A state moves one step at a time under one of 4 hidden systems, and each row is a state written as 64 numbers. Each run below is a few steps of one system.
(in the rows, 128 means zero)
Q, run 1, 10 rows:
[[117 180 185 135  95 107 174 129 140  99 118 141  76 164  91 129 168 120
  100 122 129 179 161 144 121 114 116 121 102 133  78 113 128 114 198 166
   98 161 164 130 112 123 146 120 139 159 105 166 124 118 102 100 122 153
  176 142 135 129 100 153 132 116 131 129]
 [117 171 167 138  98 101 169 129 130 106  95 134  89 137 100 143 174 102
  120 126 137 168 180 129 143 109 120 139 102 143  90  99 122 115 182 160
  129 158 142 131  96 104 171 101 116 142  78 176 110 121 108 112 145 142
  172 135 142 132 115 159 147 116 149 103]
 [121 150 151 136 119 111 161 126 125 120  92 120 109 106 109 150 161 100
  141 129 142 146 172 113 162 119 126 146 115 147 104 100 119 129 159 152
  158 150 116 127  92  99 186  94  98 130  84 153 103 123 114 122 149 136
  159 121 158 143 122 168 164 106 151  86]
 [126 128 143 126 142 122 137 128 123 130  91 114 126  98 129 157 153 108
  143 122 136 113 149 110 170 132 130 144 125 135 123 104 118 143 124 140
  178 132  87 123 100 100 181  89  85 130  93 119 103 129 130 143 144 124
  143 123 160 155 136 154 168 104 137  78]
 [125 116 135 118 153 140 113 126 127 140 105 111 138  90 132 152 135 129
  147 116 132  90 123 109 172 133 129 134 143 129 137 112 122 155 107 141
  177 116  79 128 111 108 174 106  87 129 108 105 102 116 145 149 134 118
  129 115 161 168 129 133 171 101 127  90]
 [126 114 134 125 153 163  94 129 132 133 119 117 142  96 135 137 123 142
  138 100 121  73 111 114 160 141 132 119 154 121 135 126 132 161  90 147
  157 107  81 142 128 115 161 113  98 130 126  90 124 120 149 144 113 120
  117 122 167 166 124 120 156 109 114 112]
 [124 120 136 135 147 159  90 140 132 140 124 129 150 101 144 119 119 161
  134  83 118  67 116 123 141 144 139 111 159 109 131 146 130 157  85 151
  144 102  97 155 140 118 142 126 115 132 138  86 138 123 147 141  96 118
  118 125 153 164 122 116 130 120 108 137]
 [118 129 138 145 137 161  97 146 143 138 127 148 139 109 134 106 112 170
  124  87 131  68 128 135 123 142 146 119 163 100 122 150 127 146  85 152
  128 107 129 160 150 111 135 126 126 133 146 104 150 120 141 136  92 128
  121 129 146 145 121 114 104 129 107 157]
 [120 137 131 157 124 144  96 142 141 136 129 158 149 119 135 103 108 173
  120  93 149  85 141 132 115 134 152 126 157 100 122 153 126 136  96 147
  123 113 149 164 154 108 124 128 134 123 145 118 155 124 130 130  94 125
  126 128 129 136 126 115  88 138 124 163]
 [118 137 120 170 112 129 108 146 135 144 133 160 144 121 133 102 109 159
  125 102 159 101 151 133 107 129 159 142 154 104 120 159 118 118 102 134
  112 125 165 168 150 109 115 125 138 113 143 131 157 131 121 123 106 134
  132 127 116 116 136 112  74 145 142 164]]
V, run 2, 10 rows:
[[142 160 186  78 139 118 179  95 133  75 130 100  61 182  86 151 191  98
  104 147  72 186 109 153 141 120  71  76  91 155  93  81 149 143 213 161
   97 155 107  86  96 157 144 130 138 180 110 133  96 113 136 102 124 145
  147 150 149 149  79 143 190  96  92 120]
 [120 175 207  99 126 138 156 112 144  77 116 116  64 159  80 140 194 134
   96  97  87 145 134 143 159 123  86  81 111 130  72 102 144 152 197 200
  110 152 101 117  99 135 184 120 122 186 107 127 101 107 133 101 104 135
  165 154 176 181  73 143 182  94 103 125]
 [110 175 202 124 132 159 132 127 149  95 109 126  86 127  92 136 178 163
  100  70  99  99 146 142 162 130 109  86 135 117  71 117 135 166 159 210
  120 129  94 143 113 114 198 115 113 175 107 111 112 105 137 112  82 131
  156 140 187 192  71 133 170  95  97 132]
 [113 153 184 131 140 166  97 139 146 117 106 133 121 104 112 127 149 176
  119  63 110  58 133 131 156 135 127  97 159 107  99 129 138 172 115 195
  137 108  83 160 136 104 191 108 102 162 118  98 129 111 145 135  80 126
  149 130 187 191  90 126 149  97  96 130]
 [115 126 149 132 159 177  75 133 136 134 114 129 147  80 139 126 126 173
  142  71 117  40 122 115 163 147 134 115 168  99 133 133 135 167  75 174
  163  96  70 150 138 101 178 110  87 135 127  82 133 117 150 145  95 116
  115 115 185 188 116 115 151 113 106 120]
 [127  95 118 128 172 175  80 128 122 154 119 117 169  69 151 135 106 152
  158  92 125  49 118 105 167 146 134 126 162 115 156 127 133 168  58 142
  188  91  62 147 132 111 165 111  90 116 128  78 119 123 155 155 116 106
  105 108 174 170 135 113 154 115 115  98]
 [132  83  90 117 170 153  89 119 113 159 127 104 174  67 161 148 102 121
  179 129 132  65 110  94 171 144 139 145 152 130 173 124 127 156  59 112
  200 103  62 123 118 111 154 105  76 103 119  84 113 128 154 159 140 102
   96 102 158 157 160 125 160 116 137  77]
 [136  81  80 116 158 129 104 122 107 167 109  98 169  69 159 159 105  94
  183 151 149 100 123  90 174 134 139 161 136 145 180 113 112 141  75  90
  212 116  81 119 101 115 146  99  82  92 105  99  99 134 145 156 168 112
  104 105 139 138 169 134 162 116 152  68]
 [137  93  86 133 144 108 136 120 107 164  96 109 161  80 153 158 107  77
  176 167 163 126 138  94 159 127 153 177 117 152 170 106 106 118 100  84
  197 128 102 114 102 105 145  87  84  90  93 130 101 140 131 156 184 117
  112  99 128 113 182 151 149 121 166  63]
 [128 114  93 154 121  88 154 132 109 158  92 121 146  87 149 155 122  75
  167 171 178 149 166  94 152 122 156 193 112 150 149 104  97 104 121  82
  184 141 131 119 102  95 146  86  85  87  87 161 114 137 109 143 185 127
  140 107 114  98 175 158 130 124 178  73]]
Y, run 3 (10 x 64):
[[133  80  88 119 165 134 101 125 113 155 122 108 171  76 160 148 105 111
  170 142 142  89 112  96 161 140 140 153 144 140 177 124 121 143  64  90
  191 109  83 117 120 118 137 113  94 102 123  90 113 134 149 159 153 105
   99 108 138 137 164 127 153 120 141  90]
 [134  82 101 103 169 162  90 116 120 142 137 104 162  95 150 138 109 139
  150 119 105  78  87 114 161 147 124 110 147 123 163 126 133 157  76 115
  163  97  66 115 127 133 132 127 105 123 142  68 121 126 160 149 124 107
   92 116 155 158 141 107 160 120 109 112]
 [136 104 130  94 162 166  96 117 130 127 138 107 138 123 130 136 122 152
  126 106  86  86  79 133 140 147 114  92 144 120 143 131 142 164  99 142
  136 106  77 120 137 145 134 141 125 145 148  79 119 125 164 145 109 112
  104 130 156 162 113 101 157 114  89 138]
 [129 128 153 102 144 151 117 120 136 106 145 121 113 141 116 126 136 153
  108 100  84 107  93 142 133 137 103  82 136 118 118 130 140 159 134 164
  106 127  97 123 127 155 127 150 139 156 148  99 117 117 147 120  90 125
  114 145 153 165  94 109 148 116  94 152]
 [124 151 157 116 132 132 134 124 141 101 141 130 102 156 103 120 145 151
  103 107  99 135 123 151 120 128 106  90 123 123 102 134 138 137 153 163
   92 138 126 131 130 144 130 146 145 154 139 121 131 117 135 103  98 132
  136 142 139 144  95 116 130 118 112 158]
 [123 157 160 136 108 119 149 131 139 107 125 139  96 160 106 114 147 134
  108 121 119 155 145 146 115 125 121 115 119 123  94 126 135 115 166 155
   91 143 152 132 126 133 128 129 145 147 125 152 133 122 114 106 114 143
  147 146 122 126 103 130 126 120 121 149]
 [119 157 145 142 107 112 152 135 130 111 121 144 106 142 117 122 146 122
  123 131 139 160 163 135 113 117 129 139 111 128 104 129 124 103 157 138
  102 148 163 133 121 119 130 117 135 131 110 163 132 127 109 111 134 148
  148 134 120 111 117 139 114 134 144 133]
 [121 146 130 155 111 106 148 135 119 128 112 142 121 130 122 128 137 114
  132 131 160 155 167 120 125 120 137 159 119 132 117 127 116 109 144 128
  125 146 154 138 120 120 137 112 122 118 110 162 127 123 103 116 139 140
  148 123 121 107 134 148 115 137 149 120]
 [123 131 118 143 118 114 134 132 124 138 114 137 141 115 138 129 121 114
  143 134 157 131 155 112 128 127 142 161 124 133 131 133 117 117 121 118
  149 140 143 143 119 111 133 111 112 114 111 146 128 131 114 130 141 131
  140 124 120 118 144 136 118 135 155 112]
 [130 117 115 142 132 124 120 135 126 147 120 129 149 109 145 137 115 115
  144 136 150 118 139 119 135 131 142 145 135 127 142 126 117 130 102 115
  157 127 123 137 127 117 128 121 112 110 116 128 136 131 130 142 140 125
  121 116 127 122 148 133 121 128 145 112]]
L, run 4 (10 x 64):
[[146  66  37 131 147 125  96 130 103 172 162 130 195 110 177 115  55 115
  163 171 145 118  91 118  91 137 147 159 139 139 197 155 112 112  46  48
  146 103 144 119 159 150  49 147 149  71 170 107 154 146 139 153 142 120
   61 114  63  74 174 100  76 154 143 144]
 [134  79  48 163 127 129  86 148 113 178 148 154 201  97 177 105  53 136
  157 144 174  92 118 116  89 140 174 171 155 112 182 167 107 103  46  63
  144 109 166 153 164 120  70 142 144  75 169 112 161 150 124 157 134 116
   85 108  75  85 180 100  51 168 152 154]
 [113  99  75 185 120 131  90 156 122 189 130 164 196  81 168 104  62 158
  148 117 196  70 157 113 110 138 192 188 170  95 161 174 100 106  46  89
  149 106 173 170 169  91  99 129 127  78 144 126 168 146 115 152 126 115
  113 103 102  93 183 106  51 171 168 139]
 [ 97 118  99 203  99 128  92 159 135 186 104 169 185  71 165 116  81 153
  146 105 207  67 184  98 131 126 196 198 172  97 138 170  90 107  54 112
  159 123 169 186 147  67 141 104 108  83 126 136 160 146  99 149 135 111
  145 102 120 113 175 126  64 161 181 126]
 [ 91 141 123 208  85 115 116 159 138 184  87 170 164  73 153 122 102 147
  139 105 213  81 209  93 149 117 191 204 157 103 118 150  86 109  93 126
  164 125 170 188 133  53 172  88 101 100  96 162 150 138  91 141 144 120
  168  99 130 118 173 143  81 154 190 109]
 [ 88 160 146 204  77 100 142 156 130 165  72 163 140  79 130 129 134 127
  138 104 209 114 230  98 156 109 183 201 142 116  99 138  93 105 121 145
  168 147 175 183 117  50 194  74  96 109  77 176 135 136  80 127 148 130
  194 114 140 123 153 159  93 140 194  96]
 [ 90 179 169 200  74  86 173 151 136 147  69 160 111 101 108 134 152 117
  122 113 202 145 238 113 154  99 170 191 118 127  75 125  95  99 156 158
  141 166 179 168  92  60 197  78 100 117  62 194 122 128  78 115 153 147
  202 117 140 122 142 171 107 131 191 100]
 [ 99 197 182 185  65  76 187 143 138 124  78 163  76 136  92 140 181 107
  114 116 188 172 230 125 139  98 150 173 106 130  65 111 101  97 197 163
  128 178 192 155  95  73 184  81 114 135  65 207 125 126  76 104 150 159
  204 137 133 119 124 176 117 126 176 106]
 [105 206 203 163  75  79 202 142 139 102  85 165  60 167  81 132 189 111
   98 123 167 187 214 141 123 100 132 147  93 139  50 107 110 105 218 175
  103 181 189 149 101  91 176  93 131 164  68 203 129 119  81 103 138 167
  207 148 136 118  98 175 123 118 156 121]
 [114 209 216 144  82  94 195 131 150  85 104 155  46 185  73 134 200 118
   82 120 132 195 185 152 116 105 112 121  94 137  45 102 127 109 231 178
   82 174 183 133 111 116 161 114 147 177  87 192 124 113  94  92 121 166
  195 152 135 125  75 165 130 112 131 140]]

Which system made each run below?
run 5:
[[106 180 208 140 126 153 125 137 153 105 102 140  94 119  97 134 173 166
  113  55 121  94 161 133 165 131 119 103 141 106  68 123 136 160 145 220
  124 130 104 167 114 100 205 101 107 172 104 117 126 102 135 110  82 137
  167 139 191 187  81 135 155  97 106 136]
 [107 150 176 147 139 172  93 139 150 129 106 142 135  96 120 125 138 183
  128  56 122  47 148 122 165 141 147 111 167  94 104 136 133 165 100 194
  144 106  92 169 136  94 188 109  98 151 119  97 137 112 142 136  80 123
  141 124 185 190 103 121 137 116 106 130]
 [115 116 131 141 155 179  75 133 135 147 121 128 164  76 146 123 108 175
  142  72 127  39 129 109 156 149 145 119 167  98 134 144 131 163  66 158
  164  93  76 166 138 103 173 112  96 124 134  83 136 116 156 142  91 112
  111 113 170 180 132 113 139 122 114 128]
 [126  91  95 129 168 165  77 132 118 155 126 117 169  71 160 126  94 151
  162 107 133  53 115 108 163 148 144 135 163 118 168 137 132 161  49 129
  177  89  64 140 131 113 147 115  91 103 136  74 125 125 156 158 119 105
   97 105 153 164 143 112 143 118 127 108]
 [136  77  80 115 169 145  94 121 109 165 122 108 175  72 166 146  92 115
  182 144 138  79 106  95 168 143 139 154 147 136 180 123 119 146  58  95
  195  98  72 118 123 121 130 115  92  86 125  89 114 135 154 161 151 101
   88 100 142 143 167 124 148 119 140  89]
 [138  79  76 118 160 116 117 125 101 164 115 102 166  79 164 160 106  90
  176 162 151 116 121  96 161 136 143 167 131 149 178 111 111 131  80  77
  201 120  90 110 107 119 132 105  84  87 112 105 106 141 133 165 176 108
   99 103 122 123 172 140 154 122 156  73]]

V
run 6, 6 rows:
[[140  96  75 149 131 128 106 135 119 156 150 142 163 123 156 115  86 124
  141 144 152 120 120 126  96 137 146 149 145 123 161 153 117 108  79  91
  130 118 154 140 150 132  78 140 146  94 160 116 153 135 130 139 126 124
   97 120  91  93 154 113  83 147 143 145]
 [130 109  91 166 122 135 100 143 124 163 134 151 164 108 156 107  83 147
  138 127 161  97 136 125 104 134 163 160 147 114 151 153 114 119  72 104
  133 117 153 155 150 114 102 131 133  97 151 122 158 135 127 145 122 123
  110 117 103 107 152 115  78 155 142 147]
 [120 116 109 173 112 133 103 147 128 162 120 152 165  94 146 109  96 152
  143 114 171  90 148 117 121 134 170 164 156 107 140 150 105 120  79 112
  141 112 152 169 149  97 128 116 125 102 138 129 154 139 127 146 121 127
  123 116 120 118 152 118  81 149 144 136]
 [105 129 122 175 110 130 115 150 130 160 103 149 152  93 143 123 107 142
  141 110 171  85 169 109 135 131 171 169 147 113 130 143 105 122  91 132
  154 118 152 171 133  79 146 106 112 111 114 137 148 130 111 138 134 125
  144 113 133 122 151 132  97 140 153 122]
 [109 145 141 180 113 117 129 145 131 152  96 147 144  97 133 127 128 133
  142 122 190 106 187 114 147 118 162 174 144 115 111 136 108 116 112 137
  155 135 152 162 125  83 163 100 104 115  98 151 139 131 106 133 138 131
  159 118 132 131 147 146 106 130 164 108]
 [106 154 141 170 103 102 143 139 128 140  91 149 124 103 122 129 134 118
  134 119 176 133 195 112 148 117 149 168 127 127 103 123 110 112 134 146
  151 144 150 156 110  85 169  93 101 120  85 167 126 129 100 117 143 138
  169 119 138 126 138 160 119 133 167 101]]

L
run 7 (6 x 64):
[[102 118 103 188  98 116 112 154 123 177 110 159 167  88 154 111  90 143
  144 124 196  98 178 109 119 119 183 184 151 106 134 155  98 108  84 105
  152 122 164 177 146  82 129 104 115  88 121 149 154 137 102 142 142 123
  139 105 110 101 169 131  73 157 171 131]
 [ 99 137 121 198  94 115 127 154 133 167  98 159 155  92 141 117 104 144
  135 116 200 106 196 106 128 116 181 192 147 108 121 147 101 105  99 127
  147 138 173 174 136  76 153 101 114  98 108 159 149 138  93 130 140 130
  162 107 123 114 164 141  80 155 175 117]
 [ 98 164 140 197  86 108 142 148 136 154  90 164 134  96 130 120 129 132
  124 110 196 125 211 106 137 113 173 187 134 112  99 141 101  98 129 147
  142 143 174 180 117  71 173  95 111 110  92 176 146 131  89 118 137 133
  181 115 132 125 148 157  92 143 180 113]
 [ 95 179 161 187  78 100 163 151 141 138  89 158 108 112 115 126 148 126
  124 108 190 140 217 115 144 105 159 176 129 117  85 127 103 106 157 157
  139 158 176 168 109  69 179  91 112 124  83 188 132 130  78 111 138 143
  196 127 141 123 134 159 106 134 180 112]
 [ 99 192 182 177  85  97 170 143 137 127  87 158  88 130 104 130 164 119
  109 116 176 158 219 123 140 110 143 162 116 130  68 119 112 108 176 166
  123 165 172 156 105  84 177  89 118 141  72 190 127 124  86 107 134 148
  190 134 140 123 116 163 108 123 167 115]
 [107 196 193 158  83  97 181 138 141 106  96 151  71 152  91 126 182 119
  102 113 154 176 196 134 132 109 133 141 104 127  62 112 117 108 197 172
  114 164 173 150 106  99 173 100 128 153  88 186 122 121  90 106 127 159
  185 139 138 124 101 166 124 117 149 119]]

L
run 8 (6 x 64):
[[142 106 109 100 142 102 157 114 101 120 122  98 122 121 127 159 141  74
  152 170 118 169 124 117 150 128 109 143 103 165 154 100 121 126 150  98
  163 149 100  86  97 142 129 114 108 113 106 131  90 132 132 129 173 125
  126 127 126 119 147 146 175 117 152  81]
 [134 109 121  91 154 114 144 113 109 132 118  94 128 116 127 168 141  84
  149 163 115 143 111 109 165 126 113 132 111 160 149  98 128 143 133 110
  177 138  85  88  93 136 149 112  99 124 101 112  87 129 140 137 166 121
  118 122 140 142 136 144 188 102 139  76]
 [137 113 134  91 156 131 141 108 119 119 117  97 118 112 120 166 151  95
  143 134 106 128 113 114 173 129 110 124 117 155 137  98 131 153 135 133
  169 125  69  91  95 125 165 110  97 136 100 112  87 126 146 143 150 118
  122 128 162 161 124 142 186  94 127  79]
 [134 132 157  96 149 144 133 114 130 114 106  97 118 110 116 158 162 121
  134 118 105 115 121 119 178 132 107 109 123 140 123  97 131 154 139 150
  163 132  76 108 100 120 182 110  95 149 100 102  92 122 147 126 138 117
  133 131 168 170 115 141 193  97 122  87]
 [119 145 170 116 138 144 132 121 139 112 107 113 103 115 110 156 154 130
  123 106 107 112 139 121 169 132 117 108 125 133 105 106 132 156 147 177
  159 132  89 120 105 114 186 105  96 151  97 114  99 117 135 132 123 130
  147 134 176 177 108 138 176  99 124 103]
 [114 159 183 132 129 142 131 134 142 114 100 132 100 116 108 135 167 146
  119  91 125 107 158 123 162 126 125 116 134 124  95 113 137 144 146 183
  143 135 103 147 104 107 191 102 105 156  94 128 115 111 128 125 105 136
  157 127 170 169  98 146 151 106 123 114]]

Y
run 9:
[[169  77  87  53 174 108 152  89  87 111 143  69 125 142 138 174 134  49
  166 202  85 182  67 114 142 133  84 120  87 184 176  80 135 130 138  70
  171 140  60  47  86 178  99 123 111 112 123 109  75 130 158 145 183 124
   80 128 110 114 143 141 201 100 126  76]
 [162  94 118  49 183 116 162  89 103 101 129  62 108 132 123 177 158  52
  152 185  75 174  68 120 162 136  66 100  87 181 166  68 144 152 159 105
  167 138  45  54  73 171 131 118  99 133 111 103  69 119 164 139 171 121
   95 131 137 141 124 150 225  81 116  68]
 [158 118 152  51 170 117 164  90 109  87 116  74  90 137 105 180 181  68
  146 158  63 163  88 122 181 135  70  93  86 166 134  66 144 156 174 139
  166 141  37  63  73 157 163 110  93 152  89 106  62 113 156 125 159 130
  113 137 166 169 106 152 234  74 107  67]
 [134 150 179  72 163 119 174  97 121  83  98  82  80 131  92 181 191  83
  128 134  74 159 112 133 192 127  77  98  97 163 106  66 143 162 184 162
  158 149  48  79  72 135 197  99  85 164  84 112  63 112 146 121 153 128
  137 143 185 183  97 159 236  71 114  72]
 [120 173 201  99 137 123 166 108 132  86  88  92  71 124  90 177 205 104
  117 114  92 145 152 122 199 121  94 102 100 143  80  79 132 155 197 197
  162 151  65  98  69 107 225  89  85 173  72 131  73 115 136 113 139 132
  170 136 201 187  92 166 218  75 126  70]
 [107 184 210 131 124 126 169 126 139 103  69 117  77 109  84 162 196 119
  123  93 122 131 181 117 193 119 116 120 115 133  68  91 124 151 182 203
  163 149  88 132  77  87 237  70  78 170  60 143  86 110 114 114 129 140
  187 128 203 191  93 168 189  86 136  79]]

Y
